In the data rows, the value 128 means zero.
Some points:
[108 126  59 158 112 126 140 124  49  87 139 137 153  89 135 183 202  82
 111 132 133 141 153 106 150 104 163 136  54 124 128 172 119 105 156 147
 115 133 195 195 188 156 111 140 160 118 149 126]
[134 154 162 133 195 125 164 106 133 132 152 115 144 109 117 164  94 138
 122  68 143 132 114 155 123 159 130 144 157 120 121 132  96 112 142 128
 134 136 107 113 132 156  83 131 190 120 148  87]
[104 203  92  77  85 137 138  99 136 124 236 127  59 133  97 143 129 142
 127 169 100 127 106 163 111 145 130 135 101 136 121 140 174 112 158 141
 163  81 129  82 100  68  78 108  92 107  96  86]
[ 68  95 147 146  87 109  57 116  97 118 101 152 107 137 141 166  99 116
 156  87 119 122 113 109 152 165 105  94 135 131 139  85 115  77 133 147
 172 164 103 117 134 138 128 139  96  69 150 115]
[112  92  92 155 108 122  60 113 176 139 110  44 112 205 157  63 115 138
 106 105  94 155 123 128  98 147 164 176 166 108 133 185 114 117 162  86
 167 124 135 138 131 160 106 105 116 156  81 114]
[137 145 129 162 172 143 145  86 119 157 112  96  79 164 125  80 193 151
 136 111 153  82 129 101 141 162 113 110 103 130 140  98 130 116 131  77
 108 173 183 125 117 110 122 189 109 189 143  97]
[117 134 153 136 176 148 152 103 119 163 131 118 127 119 118 138 114 128
 121 185 119 124 127 114 129 146 127 135 124 139 101 113  76 105 154 128
 139 101 101 136 132 161 234 117  92 117 156  86]
[129 141  88 163 171 124 149 190 129 127 129 166 112 152 135 142 130 164
 116  74 214 184 151 166 110 103 169  95 136 177 133 139 174 181 165 162
 147  44 114  60 152  95 175 112 102 129  94 104]
[135  97  98  97 123 108 137 103 103 140 135 109 123 137 123 140 119 136
 118 103 154 158 115 133  55 104 105 101 134 147 193 161 102  96  45 115
  79  78 107 195 171  88 156  70 169 125 118 130]
[136 139  67 129 110 135 165 106 159 121 106 141 134  95 154  76  95 131
 159 114 143 112 136 115 150  80 115 120 103 129 145 131 108  90 145 135
 114 128  92 151 140 168 101 126  73 116  40 119]
[149 118 183 115  86 123 138 107 108 152 108 143 122 126 168 178  91 144
 141  99 115 104 148 128 122  82 127 146  65 139 102 168 118 111 156 118
 105 118 107 120 148 134 105 122 173 150 150 104]
[ 55 144 102  68 114 128 164 107 210 112  93 155 115 229  75 156 117 119
  96 105 131  99 138  83  98 154 172 198 140 129 121 124 114 126  59  98
 129 123 128 127 197  97 158 159 118 133 115 135]
[107 150 160 125  92 130 150 112 101 127 113 148 165 102 157  81 216 121
 116 119  96  81  59 104 107  91 138 134 173 130 144 153 132 112 168 131
 121 148  80 119 141 129 127 137 171 171 152 126]
[108 148  89 143 161 168  73 119 133 142  82 134 141 171 193 128 119 106
 121 182 127 139 143 216 112 160 148 126 143 135 113  97 185 101 134 148
  46  82 121 130  75 147 103 139 163  48 156 115]
[145 125 149 180  58 129 170 124 147 133 106 121  85 132 108 149 131 143
 125 175 149 150 134 181 149 140 102 126 155 141 104 148  96 110 134 145
 180 144  94 149  99 136 105 149 106 141 150 201]
[154 120 128 153 107 123 125 182 159 149 117  47 152  93  65 114 106 124
 135 116  94 161  78  80 101  99 117  94  35 119 123 141 129 185 137  77
  43 137  83  89 132 142 120 170 107 131 169 128]
[247 117 141 151 145  21 139 114 131 154 123 218  78  81 103 125 116 168
  31 148  95 105 139 107 164 112 148 143 167  69 217  70 165 142 137 131
 122  73 179 164 108 114 154 100 160  50 148 166]
[157 115 164 132 112 128 138 202  44  95 178 122 133 155 159  84 193 143
 134 117 121 103 111 121 114 103 147 143 101 125  91 112 109 113  25 141
 123 110  94  77 122 154 109 187 161  91  61 128]
[159 131 150 125 158 154 146 113 138 128 117 112 126 107 133 168 205 126
 207  75 120 125 112 139 130 173 114 158 121 131 127 156 104 122 140 122
 117 101 197 118  68 134 128 106  97 116 124 215]
[115  96 133 138 152 177  47 106 155 120 124 118 151 115 113 147 111 255
 121 171 139 124 131 158 149 122 198 126 145 135 114 108  99 122 122  99
 181 135 121 121 104 135 113 141 122 165 150 182]
[129  81 135 117 180 130 144 110 130 124 161 114 117 123 145 154 102 103
 110 179 129 116 123 122 133 157 121 136 138 161 127 116 108 106 142 142
 103 128 105  72 145 150  89 123  96 175 146 212]
[127  91 122  96 173 161 133 199 190 168 114 133 113  91 114  91 190 134
 121 118 129  94 144 109 115  66  91  92 130 149  97 129 114  84 130  98
 142 186 191  82 126 133 108 109 131 103 152 107]
[133 109 163  39  99 114 140 183 111 117 105  94 141 126  53 144 124 128
 138 179 155 164 179 126  50 165 130 147 155 150 165 116 202  92 163  65
 144 129 122 135 139 177 170 145 120 140  90 103]
[115 206 155 128 170 115 149 134 147 182 209 137 174 159 158 131 102 144
 163 152 120 130  92 147 124 144 144 111  76 146 116 134 203 115 117 126
 203 162 125 182 109 153 116 120 104 159 153 189]
[155 119 101 113 135 107  68 126 137  67 115 123 212 155 105  81 118  46
 175 135 132  71 122 125 169 103  94 130 117 133 130 125 101 166 153 158
 177  71  97 162 140  45 116 127 162 110 150 127]
[ 98 110 100 110 111 101 138 121 131 110 126 149 149 148 111 150 117  91
  67  90 122 155 105 196 127  73 148 180 119 136 142 142 113 109  57  94
 101 154 122 132  74  90 177  83  79 176 109 108]
[119 135 173 145  95 113 131 114 138  51 163 128 130 130 158  90  90 127
 174 113 165 149 109 106 135  87 106 100 124 120  82 113 119  91 144 161
  88 106 211 132 107 133 140 178 169 163 138 120]
[142 152  62 106 104 124 146 126 121  82 136 147 120 113 121  57 107 149
 140  87 119 128 132 142 155 195 111 157  95 129  90 130 119 119 149 162
 119 167  94 129 133 153 130 106 177 153 163 125]
[116 166 161 141  99 153  64 189 133 167 152 153 140  89 123 145 121 100
  79 101 127 182 180  76 122 169 118 129 152 154 144  57  89 173 149  70
 107 130 113 188 149  73  87 119 117 144  73 121]
[ 97 118 147  92 153  82 134  81 129 176 172 106 141 131 145 142 134 158
  95 150 164 143 188 140 117  95  89 130 116  22 154 107 166 184 152 160
 130 174 112  87 142  96 169 106 127  98  67 179]
[123  66 155 195 129 156 156  83  99  87  76 173 191 127  50 100 112 111
 140 134  48 144 120 127 114 114 126  42 136 131 114 134 136 167 130 136
  87 171 165 148 143 126 112 124 103 111 112 116]
[112 111 137 144 172 150 161 134 134 116 122 141  89 115 186 158 101 123
 121 181 121 148 128  82 170 153 115 128 123 133 161 179 115 134 128 136
 141 144 101 123  17 128 119 161 189 149 128  93]
[142 131 160 115 167 110  57 112 154 127 113 122 118 118 152 162 210 124
 122 102 136 108 129 104 193 160 134 106 149 136 100 149 130 118 119 160
 125 158  90 166 121 144 123 142  77 105 135  89]
[174 135  78 110 104 179  90 107 119 128  91 112 112 155 150 174 120  79
 168 100  85 120 113 144 128  73 119 124 177 138 114  41 190 192 122 173
 174 106 116 172 124 168 123 131 167 142 140 114]
[135 143 146 145 108 154 125 107  60 101 125 148 152 114 136  94  89 114
  99 123 167 108 108  67 124 107  25 148 136 137 117 185 129 195 119 135
 138 129 187 106 132 157 113 133  75 109 157 118]
[139 163 150 110 146 119 142 186 107 145 119 144  65 123 130 119 113  96
 181 159 180 171 200 116 141  95 213 130 172  28 143 106 150 160 125 137
 121 164 113  90 151  92 149  63 103 116 179 165]
[157 171  92 130  97 101 121 115 145 151 129 138 141  84 136 146 118 114
 140 194 147 157  83 153 121 180 125 163 126 140 121 155 106 122  42 144
 132 133 144  91 171  87 180 106 177 151  80 102]
[ 77  68 141 143  93 139 170 205 132 146 126  78 140 110 117 102 100 139
 131 111  58  47 148 175 165 176 122  71 165 128 136 114 116 184 122 130
 129 118 186 140 149 136 128 139 113 117 142 110]
Along one direction, these points spread out more than along any other. Take the direction at right angles to it along which they spread out most. Go by this last direction. For each point below, how far along it does it lie, from 0 to 99? 50 is the average, and the first point above lies past it. One standard deviation of the points above along it is 16.
[115  96 133 138 152 177  47 106 155 120 124 118 151 115 113 147 111 255
 121 171 139 124 131 158 149 122 198 126 145 135 114 108  99 122 122  99
 181 135 121 121 104 135 113 141 122 165 150 182] : 40
[115 206 155 128 170 115 149 134 147 182 209 137 174 159 158 131 102 144
 163 152 120 130  92 147 124 144 144 111  76 146 116 134 203 115 117 126
 203 162 125 182 109 153 116 120 104 159 153 189] : 37
[112 111 137 144 172 150 161 134 134 116 122 141  89 115 186 158 101 123
 121 181 121 148 128  82 170 153 115 128 123 133 161 179 115 134 128 136
 141 144 101 123  17 128 119 161 189 149 128  93] : 51
[ 55 144 102  68 114 128 164 107 210 112  93 155 115 229  75 156 117 119
  96 105 131  99 138  83  98 154 172 198 140 129 121 124 114 126  59  98
 129 123 128 127 197  97 158 159 118 133 115 135] : 16
[142 152  62 106 104 124 146 126 121  82 136 147 120 113 121  57 107 149
 140  87 119 128 132 142 155 195 111 157  95 129  90 130 119 119 149 162
 119 167  94 129 133 153 130 106 177 153 163 125] : 43
[145 125 149 180  58 129 170 124 147 133 106 121  85 132 108 149 131 143
 125 175 149 150 134 181 149 140 102 126 155 141 104 148  96 110 134 145
 180 144  94 149  99 136 105 149 106 141 150 201] : 47
[ 98 110 100 110 111 101 138 121 131 110 126 149 149 148 111 150 117  91
  67  90 122 155 105 196 127  73 148 180 119 136 142 142 113 109  57  94
 101 154 122 132  74  90 177  83  79 176 109 108] : 30
[ 68  95 147 146  87 109  57 116  97 118 101 152 107 137 141 166  99 116
 156  87 119 122 113 109 152 165 105  94 135 131 139  85 115  77 133 147
 172 164 103 117 134 138 128 139  96  69 150 115] : 54
[119 135 173 145  95 113 131 114 138  51 163 128 130 130 158  90  90 127
 174 113 165 149 109 106 135  87 106 100 124 120  82 113 119  91 144 161
  88 106 211 132 107 133 140 178 169 163 138 120] : 55
[157 115 164 132 112 128 138 202  44  95 178 122 133 155 159  84 193 143
 134 117 121 103 111 121 114 103 147 143 101 125  91 112 109 113  25 141
 123 110  94  77 122 154 109 187 161  91  61 128] : 45
